In the rows, zero is written as 128.
Where one turn sends some rows of the set: a few examples, then the rows asked:
Z350: [130 118  78 103 100 157 131 110 129 116 137 102 102 130 156 114 110 126
 158 141 147 143 144]
Z235: [134 102  96 104 107 177 129 133 122 148  88  93 138  93 156 101 118  87
 144  98 128 103 150]
Z107: [127 120  93 133 149 156 111 137 111 152 144 119 168  82 155 142 146  96
 152 113 133 144 161]
Z143: [119 123  88 142 159 137 111 134 126 148 142 115 157  90 167 134 155  87
 144 106 140 131 157]
Z582: [153 134  87 142 151 141 107 145 124 134 143 118 177  95 162 126 154 100
 138 119 109 130 146]
Z214: [152 146 109 159 149 124 144 130 113 123 135 115 133 123 130 103 150  95
 128 152 120 129 155]
Z467: [174 140  66 121 120 126 116 117 117 169  98 122 139 128 151  88 109 114
 159 129 122 155 132]
Z873: [148 147 116 141 129 146 142 134 116 131 130 115 143 120 131 115 147  83
 132 173 118 149 150]
Z995: [105 137  84 103 124 115 159 140 141 128 118 120 130 102 116 107 124 115
 148 149 106 145 133]
Z34: [142  87 108 129  91 150 143 130 131 154 159 111 127  77 126 133 119 122
 163 125 121 140 129]
Z462: [138  90  96 109 105 171 133 120 111 146  98 109 146  88 142 106 129  79
 151 107 122  87 138]
Z716: [137 116  72 116 112 145 134 107 120 109 141 101  98 129 150 107 105 139
 157 125 148 131 150]
Z677: [101 131  83 109 131 114 163 136 130 132 122 125 125  95 109 108 118 123
 153 134 114 142 144]
Z500: [137 123  72 112 107 140 130 109 140 108 135  96 103 137 163 104 113 124
 150 137 145 128 140]
Z278: [147 128  70 120 127 128 121 109 108 183 101 128 121 121 150  98 108 113
 169 116 145 160 144]
Z810: [150  90  98 108 106 177 133 134 105 134 103 127 140  91 143 103 141 100
 151 112  96 100 129]
Z453: [162 137  69 124 129 117 118 119 122 167  99 131 119 132 162  86 124 119
 158 122 121 158 127]
Z27: [149 128 104 146 119 101 117 141  91 156 128 116 146 117 181 101 133  90
 148 126 150 148 120]
Z953: [139  86  91 123 125 152 136 127 112 134 103 123 124  95 150  94 146  99
 145  92 113  81 132]
Z588: [146 121 105 147 121 108 120 142  77 160 130 126 142 110 172 105 130 101
 154 119 153 156 126]
Z905: [119  81 100 105 113 171 135 127 115 146  98 126 119  91 154 107 150  85
 152 103 121 102 131]
Z912: [121 136 114 148 143 136 146 118 110 145 133 109 126 113 128 119 141  77
 137 151 152 139 168]
Z708: [108 138  78 114 131 103 160 132 144 128 119 108 136 102 112 102 115 109
 145 139 117 126 142]
Z345: [155 125 106 142 115 110 116 149  84 155 128 127 146 114 178 102 135 101
 150 132 138 160 118]
Z340: [155 104 104 129  84 139 138 131 160 144 151  93 141  92 140 123 124 101
 148 143 113 125 115]
Z585: [122 134 115 152 152 132 147 130 113 134 134 126 109 120 138 111 161  96
 133 147 132 146 157]
Z734: [119  91  99 104 117 176 132 140 119 145  91 115 111  94 164 101 138 104
 147  90 122 116 144]
Z198: [158 135  71 111 114 136 117 113 115 181  97 122 134 124 151  99 109 105
 165 132 132 167 135]
Z113: [158 127 104 145 113 111 116 141  78 158 129 116 158 110 169 105 122  95
 152 129 147 151 125]
Z531: [131 126  90 140 160 135 111 145 131 137 143 127 153  96 173 126 169 101
 139 111 118 136 144]
Z405: [114 139  80 112 127 113 162 135 129 128 121 113 142  96 103 106 108 119
 151 140 111 133 145]
Z71: [163  97  98 149 107 121 144 134 145 134 158 108 126  91 135 109 129 129
 146 118 107 111 120]
Z60: [141 131  93 128 138 159 107 142 124 146 141 114 181  89 160 139 147  88
 145 130 118 143 148]
Z272: [154 101  95 107 108 181 130 145 108 136  92 111 138  92 150  98 124 114
 144  98 101 111 144]
Z965: [127  90 106 135 106 125 143 131 159 145 154 114 101  94 153 118 147 115
 149 121 124 129 115]
Z28: [145 105  96 105 109 170 126 145 137 133  87 105 130 105 171  92 139  97
 135 106 101 107 130]
Z938: [130  89 101 141 104 125 144 116 147 155 155  93 122  84 135 123 119 103
 154 113 146 113 135]
Z855: [147 132  68 124 132 114 120 110 123 176  98 124 116 130 163  88 120 107
 160 115 143 152 136]
Z476: [144  96  95 111 110 160 131 130 131 132  98 116 136 102 159  94 152  83
 139 115 102  87 118]
Z95: [139 137 116 146 135 152 145 127  93 141 136 118 138 107 116 123 133  94
 143 156 132 150 168]
Z406: [ 98 138  84 102 123 115 160 132 143 136 117 110 137  99 113 111 114 102
 150 148 122 139 141]
Z381: [146 122  75 110 104 152 132 117 125 104 140 107 104 132 155 106 112 142
 155 138 131 140 140]
Z837: [150 124  71 112 101 149 131 107 125 109 138  92 119 129 149 107  98 128
 155 138 144 128 147]
Z280: [141 100  90 120 126 156 131 138 122 134  92 102 123  99 162  86 132 107
 138  81 116  90 145]
Z623: [143 123 107 137 111 113 117 141  85 163 125 119 147 110 176 109 129  87
 155 133 155 161 123]

Z214 goes to Z873
Z810 goes to Z462
Now find these:
Z938 goes to Z965
Z588 goes to Z27
Z406 goes to Z677
Z582 goes to Z60
Z734 goes to Z280
Z716 goes to Z500
Z855 goes to Z453

Where one turn sends some rows of the set: a few examples, then the rows asked:
Z239: [137 107 178 131 144 154  78 138 119 128 147 116 159]
Z379: [162 120 136 149 108 103  88 122 149 134 140 107 111]
Z766: [152 147 127 174 118 161  98 152 145 126 126 127 146]
Z10: [164 141 159 159 129 141 101 156 171 134 133 140 177]
Z256: [181 145 145 111 102 129 107 108 145 127 134 129 145]
Z684: [168 145 108 140 116 117  84 159 122 128 149 138 139]
Z813: [156 112 100 150 119 134  89 160 122 137 148 114 151]
Z906: [156 116 141 149 121  99  90 125 148 140 155  92 128]
Z795: [151 159 122 143 148 128 114 133 149  98 132 118 135]
Z981: [180 134 159 119 115 160 106 116 134 131 165 100 136]
Z662: [149 144 126 151 153 153 117 139 144 103 146 101 128]
Z647: [145 141 115 154 150 134 128 141 160 116 146 113 147]
Z827: [171 138 171 136 104 121 120 168 151 113 131 122 160]
Z942: [153 111 123  89 142 138  80 141 155 135 155 108 129]
Z688: [166 128 148 150 117 110  88 129 146 136 165 102 107]
Z792: [149  97 150 143 154 143  88 130 149 148 116 105 133]
Z633: [170 131 180 133 109 139 110 165 135 103 128 102 149]
Z858: [166 153 175 145 135 145  78 143 146 107 117 125 162]
Z209: [135 128 121 146 147 131 107 149 144 143 157  87 158]
Z801: [157 163 137 141 136 150  94 149 132 122 159 110 105]
Z109: [175 115 123 110 111 122 101 151 151 119 145 156 117]
Z872: [172 124 152 102 142 127  87 155 128 113 182 115 128]
Z654: [163 136 121 139 130 135  73 158 104 121 159 105 139]
Z551: [145 147 108 137 119 117 101 136 148 125 110 129 134]
Z572: [165 129 146 146 141 129 100 141 169 157 131 152 118]
Z857: [152  97 170 108 120 165  88 145 138 124 147 147 151]
Z596: [169 117 140 122 112 137 121 117 153 148 155 107 169]
Z447: [141  97 148 143 117 149 100 142 150 145 127 158 154]
Z831: [161 144 173 130 168 119  79 135 142 140 145 117 130]
Z273: [134 100 165 104 130 126  94 161 157 113 152 146 148]
Z246: [153 106 169 109 121 148  95 150 150 133 158 159 162]
Z798: [160 129 127  87 140 131  81 143 157 134 162 123 120]
Z522: [156 113 114  93 132 136  88 142 166 139 150 126 123]
Z302: [153 112 175  99 125 142  82 142 137 119 144 151 161]
Z948: [154 171 143 166 135 139  93 157 141 126 150 125 161]
Z419: [153  78 124 110 130 128  98 147 140 124 144 106 151]
Z478: [168 116 168 145 104 143 125 171 150 119 134 108 156]
Z657: [156 147 176 128 130 132  84 145 135 128 152 168 142]
Z411: [144 148 138 162 135 145  84 144 130 116 122 102 167]
Z694: [137  96 168 109 129 145  95 164 155 114 160 142 135]
Z77: [163 123 165 163 131 176  93 152 153 124 130 113 155]
Z250: [137 102 168 102 126 138  87 157 149 104 143 146 132]

Z831 goes to Z572
Z10 goes to Z77
Now find these:
Z302 goes to Z246
Z981 goes to Z256
Z766 goes to Z411
Z633 goes to Z827
Z657 goes to Z447
Z906 goes to Z688
Z942 goes to Z798
Z872 goes to Z109
Z801 goes to Z551
Z662 goes to Z795
Z250 goes to Z273
Z813 goes to Z654

Where one turn sends some rows of the set: a few examples, then the rows asked:
Z618: [125  96 159 169 131 125 127 147 129 134 131 124  96 114 135 136 157 146]
Z762: [ 92 114 139 132 154 107 128 147 162 152  86 104 119 111 132 104 129 114]
Z739: [140 118 136 146 149  78 128 130 108 178 102 147 131  85 133 131 127 122]
Z580: [137 114 173 135 130  90 138 146 154 149 115 141 165 145 136 130 113 159]
Z365: [112 122 172 115 136 105 165 149 108 150 130 138 131 124 131 133 118 115]
Z318: [111  94 157 124 113 119 161 142 132 138 131 144  98 111 161 134 144 160]
Z542: [129 135 152 138 115  95 152 119 138 141  84 148 132 116 123 138 113  94]
Z279: [139  99 168 132 123 126 145 134 148 113 128 141 117 113 144 134 148 178]
Z939: [116 137 142 123 108 117 165 141 118 113  97 134 102 115 151 132 133 121]
Z402: [130 112 127 137 123 103 109 118 131 185 120 120 108 104 136 109 143 164]
Z33: [106 100 166 123 137  98 127 115 141 102 117 137 139  86 110 130 134 144]
Z720: [112 126 118 124 148 116 130 133 178 162 126 144 164 118 162 116 132 142]
Z264: [143 123 127 125 160 151 141 132 125 153 122 128 109 123 160 115 136 158]
Z188: [122 148 156 132 129 131 115 145 152 133 107 130 148 150 150 124 136 161]
Z367: [122 106 112 142 145  98 154 138 182 134 122 127 153 111 156 102 134 151]
Z919: [150 128  95 150 161 102 125 116 128 149 101 124 119 100 142 119 135 145]
Z389: [ 83 110 141 116 166 112 122 121 136 145 128 151 130  86 139 142 139 144]
Z653: [ 95 137 149 120 141 119 107 131 133 175 118 153 148 129 149 139 125 139]
Z974: [160 132 108 158 142 107 129 138 129 149  94 133 139 107 163 104 127 157]
Z47: [126 116 118 144 139 109 164 139 129 109 112 145 120  71 162 118 144 140]
Z382: [144 131 154 139 114 120 127 103 130 160  95 128 134 119 111 100 101 136]
Z701: [114  93 132 165 152 126 137 132 176 150 102 147 146 125 155 120 112 123]
Z607: [155 130 171 154 115  91 151 133 138 132  80 142 131 101 120 129 128 116]
Z996: [147 114 154 144 131 117 108 117 154 105 113 127 154 119 123 117 138 162]
Z703: [108  95 161 178 125  98 142 153 129 137 117 139 139 134 140 126 105 152]
Z513: [121 132 105 148 153 107 168 144 133 113 111 135 122 110 167 128 131 150]
Z23: [137 109 122 158 161 104 144 112 135 150 150 146 155  93 124 122 125 128]
Z615: [111  94 132 138 111 119 102 126 122 148 120 115 114 100 133 101 139 113]
Z20: [ 86 138 153 105 132 105 133 130 164 162 111 129 120  91 123 124 148 127]
Z233: [120 145 149 125 121 124 162 154 133 145  88 150 115 110 168 131 137 112]
Z139: [139  83 170 146 136  75 150 133 149 160 121 147 146 121 126 140 119 140]
Z192: [109 145 145 146 141 123 175 131 162 110 111 122 121  98 121 109 131 143]
Z220: [162 117 138 159 140  89 127 115 112 162 108 147 130 117 125 147 123 123]
Z312: [122 101 144 124 117 100 108 106 126 151 129 131 120  80 118 115 138 164]
Z538: [111 135 155 124 102 107 141 130 178 158  97 122 123 115 125 110 142 115]

Z367 goes to Z538
Z615 goes to Z618
Z720 goes to Z20
Now find these:
Z513 goes to Z542
Z192 goes to Z382
Z974 goes to Z233
Z389 goes to Z33

Where one turn sends some rows of the set: a few examples, then the rows asked:
Z108: [133 101 121 127 165  46 152 137 103 114 137  54 125 153 124  96]
Z96: [145 101 131 130 165  51 152 137 103 115 135  50 120 153 114  98]
Z84: [134  99 129 123 162  46 160 131 106 112 138  53 127 154 123 104]
Z604: [115 123 148  87 146  85 139  85 158 105 133 102  98 121 110 115]
Z314: [113 113 124 124 163  95 106 114 152 108 143 133 103 144 135  83]
Z756: [132 100 127 130 167  44 150 134 100 113 131  59 123 152 121  95]
Z671: [112 122 159  98 148  90 135  82 153  96 143  99  97 123 107 109]
Z267: [111 111 130 117 166  88  87 106 138 117 135 123 100 146 125  83]
Z917: [112 116 117 107 165  88  89 114 145 124 129 119  99 141 126  86]
Z260: [144 101 127 127 163  52 153 137 106 117 140  50 124 155 120 101]
Z880: [175 133 142 125 150 110 118 106 140 115 138 109  92 147 100 101]
Z591: [117 113 154 104 147  97 143  92 168  96 155 109 100 128 118 109]
Z605: [167 128 134 128 151 117 126 119 158 110 151 111  94 141 111  97]
Z360: [176 130 134 110 149 108 119 110 150 126 134 104  93 147 102 109]
Z29: [135  95 137 124 163  45 158 128 105 112 135  53 123 151 117 103]

Z604 goes to Z360
Z84 goes to Z260
Now find these:
Z267 goes to Z671
Z756 goes to Z29
Z314 goes to Z591

Where one turn sends some rows of the set: a few examples, then the rows asked:
Z628: [ 91 132  94 114 130 166 140 111 109 107 131 130 116 136 120 113 116 136
 127 114]
Z295: [145 138 152 116 131 131 131 120 121 133  78 139 149 117 104 160 118 116
 143 120]
Z759: [109 142 148 142 107 124 138 138 126 151 121 149 157 146 142 131 103 143
 153 114]
Z986: [107 107 116 105 133 151 133 118  91 102 122 145 117 132 116 110 102 141
 117 117]
Z324: [120 133 153 144 123 113 137 133 109 142 118 148 129 114 139 143  90 154
 149 102]
Z66: [136 101 126 105 131 118  95 142 134 120 103 107 112 110 156 146 113 142
 134 134]
Z540: [118 160 140 117 138 101 113 135 124 151 132 122 133 113 126 146 160 126
 134 147]
Z138: [118 136 128 144 122 141 158 142 122 151 105 141 143 126 140 132  87 140
 145  98]
Z922: [114 140 143  88 143 108 114 132 138 138 138 132 127 113 136 152 143 117
 139 145]
Z333: [132 142 139 105 137 105 115 129 152 137 159 141 125 127 123 150 155 132
 129 135]
Z706: [135 105 149 128 113 150 130 127 145 116 104 112 113 136 148 170 138 103
 128 135]
Z430: [131 103 114 115 124 113  84 147 143 117 113 121 114 109 152 134 106 143
 131 125]
Z141: [124 145 107 126  89 125 125 120 142 137 136 135 139 148 156 103 132 136
 113 138]
Z337: [151 137 117 109  96 135 126 131 127 139 116 129 135 167 154 110 129 152
 115 124]
Z698: [146 157 146 142 121 123 115 101 112 144 111 130 133 132 109 167 119 117
 152 133]
Z503: [125 125  96 114 139 159 143 106 112 104 129 120 119 133 107 115 103 139
 149 105]
Z774: [146 157 144 138 141 145 122 109 117 130  97 131 153 130  96 147 117 107
 119 133]
Z976: [123 153 128 112 145 107 122 139 116 134 143 117 133 113 137 146 163 128
 127 156]
Z631: [144  93 122 115 114 123 103 142 122 106  93 107 107 109 130 126 111 153
 126 126]
Z674: [ 87 143 121 161 116 148 134 141 109 136 131 137 130 122  90 118 145 135
 124 115]
Z811: [ 98 141 117 157 122 143 121 148 112 137 127 120 124 116  83 115 148 121
 135 107]
Z547: [144  88 133 113 124  96 126 140 137 119 103 111 108 124 138 117 113 147
 134 119]
Z552: [111 106 103 110 120 167 124 117 104  99 117 135 120 134 121 112 101 144
 119 120]
Z574: [139  82 108 102 139 116 119 150 133 105 113 122 105 130 131 140 124 143
 123 124]
Z315: [142 124 124 127 123 166 132 115 141 122  93  97 112 126 129 158 143 121
  98 118]
Z180: [128 145 132 112 156  96  98 141 142 116 137 123 130 127 115 152 146 128
 146 135]
Z602: [142 117 124 139 115 173 134 142 124 120 125 106 110 121 132 161 164 136
 111 118]
Z967: [111 127 114 183 134 135 136 139 125 119 136 127 139 131  92 132 148 128
 126 133]
Z41: [152 131 118 117  69 156 131 114 128 118 125 132 118 146 133 125 128 150
 120 122]
Z208: [136 130 151 135 129 159 124 143 150 125 114 108 114 139 144 162 155 126
 103 113]
Z3: [101 147 130 158  98 126 168 119 126 139 113 139 125 135 139 128 111 132
 142 110]
Z38: [105 138 123 175 117 121 115 150 107 144 133 131 135 124  94 130 147 140
 129 134]
Z635: [119 114  89 115 123 149 140 126 120 120 144 126 114 131  97  98 106 139
 121 111]
Z842: [130 138 117 140  94 155 128 119 129 139 139 114 129 163 151 122 130 156
 104 127]
Z941: [132 131 138 118 139 141 113 104 116 119  83 123 135 136 102 140 124  89
 142 124]
Z393: [102 146 129 163 141 116 143 144 117 124 150 117 134 120  92 117 131 136
 131 127]

Z66 goes to Z540
Z547 goes to Z333
Now find these:
Z324 goes to Z141
Z430 goes to Z976
Z698 goes to Z3
Z574 goes to Z180
Z315 goes to Z295
Z38 goes to Z628
Z138 goes to Z337

Where one turn sends some rows of the set: a few examples, then the rows asked:
Z747: [102 107 119 119 115 133 116 141 127 102 118 152 122 143 155 143 165 108
 104 117]
Z184: [ 88 137  93 132 111 125 126 132 130 173 124 127 130 143 106 135 140 108
 136 137]
Z427: [122 138 123 136 135 133 145 146 140 124 162 111 143 111 119 168 110 117
 135 135]
Z407: [110 148 128 165 114 126 122 128 153 150 134 167 150 153 143 134 161 145
 131 137]
Z259: [111 166 117 142 124 116 136 131 138 149 133 119 128 128 107 137 148  98
 131 161]
Z98: [140 131 107 145 117 126 135 150 129 139 133 185 111 140 105 139 136 105
 136 156]
Z928: [131 120 132 144 139 135 132 126 170 162 158 150 111 123 152 140 134 136
 117 152]
Z640: [122 132  99 134 125 144 131 135 136 128  98 173  99 130 114 121 137 101
 150 117]
Z576: [ 92  97 109 120 125 115 142 140 150 156 129 110 107 126 153 143 121 153
 121 135]
Z920: [115 127 144 127 114 129 142 125 133  75 141 126 119 107 160 134 128 134
 145 115]
Z244: [135 135 125 128 108 119 137 117 131 134 116 160 140 131 167 114 134 129
 175 105]
Z517: [118 120 119 132 113 128 103 121 116 126 113 140 130 167 151 144 164 126
  97 128]
Z590: [121 149 105 121 121 119 131 142 137 117 105 165 128 163 110 131 127  93
 138 140]
Z800: [100 122 119 141 121 122 136 143 139 111 162 125 160 110 119 140 104 157
 130 122]
Z286: [135 135 143 134 107 101 135 140 114 128 153 102 121 120 147 128 112 136
 121 161]
Z704: [114 134 112 140 120 132 134 152 128 119 159 130 138 141  88 151 108 134
 119 154]
Z550: [104 109 108 114 138 125 148 150 163 138 143 142 102 106 150 137 128 165
 123 130]
Z123: [117 137 122 161 134 131 116 128 150 123 158 165 131 157 144 138 165 129
 108 142]
Z900: [139 118 122 152 149 145 139 132 149 152 155 162  99 114 119 130 127 127
 110 136]
Z578: [142 118 105 106 120 138 115 122  95 121 118 148 116 134 125 124 150 156
 105 111]
Z718: [157 128 138 137 114 119 133 139 116 124 122 126 122 127 148  99  99 156
 138 134]
Z832: [121 127 106 108 114 128 134 127 130 139 116 137 121 119 134 127 135 200
 134 123]
Z299: [108 122 125 119 117 142 137 123 116  97 118 122  91 129 151 107 151 116
 142 108]
Z321: [109 128 115 124 100 139 136 115 130 138 129 157 150 167 139 139 155 122
 170 116]
Z562: [136 146 123 137 115 102 139 159 125 124 136 116 120 118 161 140  93 146
 151 133]
Z868: [ 90 125 119 143 108 113 127 134 139 157 132 116 111 100 121 148 135 111
 116 158]
Z536: [115 128 101 124 118 129 134 134 129 100 143 142 127 133 122 123 136 197
 140 131]
Z856: [118 158 120 125 110 131 126 117 121  95 125 130  93 109 145 119 116 138
 158 108]
Z964: [163 118 127 108 106 136 113 109  99 138 125 140 117 128 141 116 144 146
 120 136]
Z876: [118 142 111  99 107 127 123 102 120 133 121 147 135 146 140 123 120 107
 159 100]

Z98 goes to Z321
Z856 goes to Z562
Now find these:
Z407 goes to Z747
Z517 goes to Z578
Z286 goes to Z704

